[158 166  54 158 177 121  62 168 117 146  91 221  94] = Z_513
[158 105 168  96  89 154 171  93 126 128 103  88 132] = Z_576
[158 130  96  97 116 154 109 146 123 141 156 120  96] = Z_243
[158 105 168  96  88 154 171  92 126 118 103  89 132] = Z_80
[158 166  89 138 112 129  70 166 111 152 122 134 102] = Z_388
[158 106 112  85 130 170 133 125 140 179 157 134  88] = Z_227
[158 105 168  96  88 153 172  93 125 133 104  87 133] = Z_904
[158 130  96  97 116 154 109 146 123 121 156 120  96] = Z_443
[158 142  94 108 112 147  99 152 118 111 149 119  99] = Z_828
[158 104 165  93  86 149 174  92 122 120 106  79 139] = Z_69
q: [158 129  96  96 117 152 108 146 123 121 154 119  97]
Z_443
q: [158 131  96  97 117 154 108 145 123 141 156 121  97]
Z_243
q: [158 104 165  93  86 149 174  92 122 120 106  78 139]
Z_69
q: [158 167  55 159 177 121  64 169 117 147  91 222  94]
Z_513
q: [159 106 113  85 132 168 131 126 139 179 157 134  89]
Z_227

[114 106 198 159] = Z_741
[131 105 221 145] = Z_796
[106 105 113 116] = Z_231
[114 106 198 170] = Z_688
[100 105 113 116] = Z_446
[ 58 224  70 106] = Z_734
[ 84 237 158 163] = Z_947
[100 105 113 146] = Z_621
q: [107 105 114 117]
Z_231
q: [ 58 224  70 107]
Z_734
q: [100 104 113 145]
Z_621
q: [116 105 198 159]
Z_741
q: [130 105 222 145]
Z_796

[173 131 128 153 114 152 118  86 160 191  87 132 129 145 131 149 149 157
 142 221 144 144] = Z_315
[216 118 125 182 106 184 159 129 185 194 129 148 147 119 128 107 120 196
 157 162 175 107] = Z_593
[131 122 136 136 132 136 134 139 140 139 138 139 140 105 129 110 118 140
 129 133 129 108] = Z_14
[ 78 129 187  75 189 104  81 226  94  63 185  81  83 118 128 120 119  80
 122  89  98 126] = Z_737
[ 80 129 154  79 126  85 138 136  51  77 132 138 146 122 129 124 120  75
  89  95 103 137] = Z_425
[119 115 141 126 126 112 148 149 134 122 134 149 162 121 128 118 119 121
 130 115 119 122] = Z_515
[131 124 137 127 136 138 140 140 137 136 142 134 136 133 130 120 122 125
 130 130 127 127] = Z_494
[128 145 106 133 126 136 137 126 139 145 118 152 152 142 130 144 121 138
 120 128 132 135] = Z_579
[143  71 125 148 120 150 115 126 148 157 117 133 133  60  89  80 118 151
 132 142 129  78] = Z_553
q: [143  71 125 148 120 150 116 126 148 157 117 133 132  60  89  80 118 151
 132 142 129  77]
Z_553
q: [120 114 143 127 126 112 148 150 135 122 134 150 162 122 128 119 118 120
 129 113 117 122]
Z_515
q: [131 122 136 136 132 135 133 139 140 138 138 139 140 105 129 110 118 140
 130 133 129 108]
Z_14

[107 145 112 104 206 117 101]  Z_982
[107 145 112 104 206 117  49]  Z_889
[163 118 153 153  43 139 146]  Z_161
[176 120 165 158  14 144 155]  Z_267
q: [161 118 154 152  44 140 145]
Z_161
q: [107 145 112 105 206 117  49]
Z_889
q: [108 145 111 104 206 116 101]
Z_982

[217 191 117 117 191 156 113 121 153 168  68 131] : Z_937
[127 191  78 183 103  65 154  57 145 203 161 123] : Z_56
[215 191 123 112 189 161 112 132 148 165  69 134] : Z_715
[127 191  78 183 103  65 154  57 145 203 161 130] : Z_409
[159 191 168  77 174 185 103 182 122 146  80 131] : Z_657
[ 48 191 122 151  66  90 141 119 111 186 191 122] : Z_726
q: [160 191 168  77 173 186 103 181 121 145  80 131]
Z_657
q: [129 192  77 184 102  65 154  57 144 203 162 133]
Z_409
q: [127 191  79 183 103  65 154  58 146 203 162 123]
Z_56
q: [ 48 192 122 151  66  90 142 118 109 186 191 122]
Z_726

[103 173 132  89 140 142 183] -> Z_504
[ 91 123 120 120  68 154 230] -> Z_189
[ 63 157 107  83 150 147 220] -> Z_281
[153 122 135 141 139 116  79] -> Z_643
[ 93 139 100 101 232 112  93] -> Z_410
q: [ 91 122 121 119  69 154 231]
Z_189
q: [ 63 155 108  84 150 149 221]
Z_281
q: [ 92 138 101  99 233 110  93]
Z_410
q: [153 122 135 141 139 116  79]
Z_643
q: [103 173 132  89 139 143 183]
Z_504

[ 98 129  95 155 105 104 104 100 128 116 138 144 129 102 111 127 105 125
 115 116 113]  Z_488
[ 50 126  90 157  99 165  52  36 150  69 121 112 135  50  93 169  92 165
  96 129 150]  Z_306
[ 94 143  96 175 110 148  99  80 142  98 156 112 128  96 113 115 118 182
 115  92 148]  Z_884
[ 79  96 128 155 108 151  89  93 168 104 101 110 134  93 139 116 106 111
 108  94 147]  Z_572
[ 94 143  96 175 110 148  99  80 142  98 156 112 128  96 113 115 118 182
 102 101 140]  Z_104
q: [ 77  97 127 156 108 150  90  93 167 104 101 109 136  92 139 116 107 111
 104  94 147]
Z_572
q: [ 94 144  96 175 109 148  99  78 141  99 155 112 127  96 111 115 118 180
 101 102 141]
Z_104
q: [ 51 126  90 157  99 166  51  36 148  69 121 112 135  49  93 169  92 164
  96 128 150]
Z_306
q: [ 94 144  96 175 110 148  99  80 142  97 156 112 128  96 113 115 118 182
 115  92 149]
Z_884

[106 125 128 108  97 148 108 163  99 133 128 125 121 114 163 124 135 141
 129 117 129 111 139 121 130 130 158 130 143 104 108 139 111 138 140 123
 114 164 134 138 152 132 110 120 127 126 122 115 105 139 173 111 139 125
 146 134] = Z_8
[126 121 128 120 116 131 120 128 125 121 127 125 134 128 139 128 128 140
 147 121 126 121 135 127 131 133 136 127 123 119 130 139 134 129 131 125
 134 135 134 129 131 133 131 120 128 116 144 132 121 119 131 123 139 125
 141 134] = Z_439
[126 143 163 140 114 116 121 112 114 182 128 141 143 135  99 119 122  57
 127 121 112 144 108 121 132 129 120 127 132 119 140 139 165 120 117 157
 125 120 134 105 120 128 118 110 143  74 122 139 101 129 102 118 147 122
 142 134] = Z_95
[126 125 128 113 102 143 101 139 106 116 128 125 120 118 140 121 129 140
 155 128 130 116 152 121 127 110 153 127 135 105 105 134 134 142 131 110
 124 147 134 132 153 132 106 120 128 118 135 105 107 140 150 100 139 133
 160 143] = Z_92
[106 122 128 112 116 158 123 156 114 138 130 125 115 128 186 136 150 164
 111 121 128 113 127 130 131 162 143 168 136 135 130 139  67 129 131 121
 124 157 134 134 117 132 118 118 107 170 116 154 110 102 190 146 125 125
 122 114] = Z_378
[133 150 158 153  95 108 121  86 123 172 133 160 170 128  48 109  83  32
 123 113 129 166  73 113 145 119 114 119 129 135 155 139 213 118 101 170
 149  88 159  99 131 103 132 120 169  64 122 130  87 138  79 111 182 125
 142 150] = Z_111
[124 101  99 104 120 156 121 151 112 105 129 120  89 128 217 136 138 205
 129 120 129 110 171 131 115 159 156 159 129 114 122 139  58 137 151  96
 121 170 123 139 131 144 118 123  90 189 122 150 126 126 213 130  94 125
 139 119] = Z_762
[129 125 130 132 121 122 121 105 122 135 127 125 121 134 107 109 118 101
 129 121 116 116 135 131 131 131 127 127 123 122 141 145 134 120 121 125
 124 114 131 116 131 132 130 120 128 113 138 144 110 125 115 132 130 125
 134 138] = Z_756
[126 139 128 140 116 121 131 122 121 144 128 135 137 128 109 123 112 111
 115 121 129 141  98 121 133 130 125 127 129 132 130 138 141 126 123 142
 124 113 134 132 131 121 139 121 140 118 113 132 112 135 131 118 139 125
 141 134] = Z_55
[126 131 118 120 141 141 119 133 114 131 114 118 107 126 139 121 128 163
 148 133 129 107 161 121 126  90 136 117 129 109  92 132 122 138 132 125
 104 135  95 132 145 135 113 123 127 146 140 132 125 137 131 111  82 142
 141 125] = Z_313
q: [125 122 128 119 115 131 119 128 126 120 128 126 133 128 139 128 128 140
 148 120 126 121 135 127 130 133 136 127 122 118 130 139 134 129 131 125
 134 135 134 128 131 134 130 120 128 116 145 132 122 120 132 122 139 125
 141 134]
Z_439
q: [127 134 118 120 141 143 117 135 117 131 116 119 105 126 139 120 127 162
 146 129 126 108 161 119 125  88 136 116 130 107  91 132 121 140 132 124
 103 134  96 133 144 137 112 123 127 147 139 135 125 136 133 109  81 142
 141 126]
Z_313
q: [125 139 127 140 117 122 132 123 122 144 128 135 137 127 110 125 112 110
 115 122 128 141  99 121 133 129 124 127 129 132 129 138 141 126 124 141
 123 114 133 133 131 121 139 122 141 117 113 134 112 134 132 119 140 124
 140 135]
Z_55
q: [127 126 127 113 102 145 100 140 105 118 127 124 120 118 142 120 129 139
 154 128 130 116 153 121 127 112 152 127 136 104 105 134 132 141 133 109
 123 149 134 132 151 132 108 119 128 118 137 105 108 140 149  97 139 132
 161 143]
Z_92
q: [127 143 164 141 115 115 120 112 114 182 129 142 143 135  99 119 121  58
 128 121 111 144 107 121 132 129 120 126 132 118 140 138 165 120 118 158
 125 120 134 105 121 128 118 110 143  75 122 139 101 129 103 119 147 122
 142 134]
Z_95

[155 108 119 155 101 163] -> Z_918
[217  34 158  81 136  89] -> Z_755
[ 97 116 133 134  83 120] -> Z_645
[153  84 106 163  62 113] -> Z_226
[136 108 203  82 119 114] -> Z_696
[136 108 163  82 119 114] -> Z_456
q: [154 108 120 155 101 164]
Z_918
q: [217  36 159  79 134  89]
Z_755
q: [136 109 163  82 118 115]
Z_456

[168 188  92 117 157 201 139 130  98 107 131 120 102 179 123 107  58 124
 215 102 127 127 131 111 166 115 141 146 108 134 150 136  65 156 160 140
  95 167  96 173 153  81 156  90 122 112 119 130 153 178 178 125]  Z_905
[121  87 170 181 158 116 105 150 103  76 110 119 142 123 126  79 121 137
 103 137 201 107 155 102 187 148 102 103 118  77 154 110  88  84 143 141
 142  93 157 110 216 108  77 166 125  79  91 138 106 158 112 175]  Z_785
[113  73 129 120 130 105 114 162  69 109 110 145 120 136 156  82 128 193
 117 112 158  81 194 120 177 130  90 106 106  82 112 133  77 100 159 154
 170  79 163 132 174 121  88 179 104 125  51 135 117 126 137 182]  Z_880
[218 159 146  96 134 174 126 112 133 146 121 122  89 135 153 172 134  76
 204  95 130 107 102 150 131 148 125 137 127 149 130  82 130 134 124  93
  87 107 122 188 173 104 141 118 134 144 125 140 114 179 133 149]  Z_249
[195 208 112 101 115 163 122 120 130 112 156 101 114 143 134 119  89 107
 203 110 156  67 153 106 213 122 178 148 136 109 126 108 110 151 109 125
 101 113 126 171 115 112 211 150 100 147 152 151 112 145 138 125]  Z_679
[162 137 146 116 162 129 162 151 114 114 107 131 123 162 172 128  79  88
 161 130  91  83 125 108 202 150 173 132 130 121 128 103 125 131 141 108
  96 133 127 127 105 138 181 148 152 123 123 176 139 157 144 105]  Z_590
q: [195 208 112 101 115 163 121 119 130 111 157 101 113 142 133 118  89 106
 203 109 157  67 153 106 213 122 178 148 136 110 127 110 111 151 110 126
 101 114 127 171 115 112 212 150 100 146 152 151 112 146 138 124]
Z_679
q: [113  74 129 121 130 105 114 162  69 109 110 146 121 137 156  83 127 193
 116 111 158  80 194 120 176 130  90 106 107  82 112 133  78 100 159 154
 169  79 163 132 174 122  87 179 104 127  50 135 117 126 136 183]
Z_880
q: [218 159 146  96 133 174 125 112 133 146 121 122  89 135 153 172 134  76
 204  95 130 107 102 150 131 148 125 137 126 149 130  82 130 134 123  93
  87 108 122 188 174 104 141 118 135 143 125 140 114 179 133 149]
Z_249

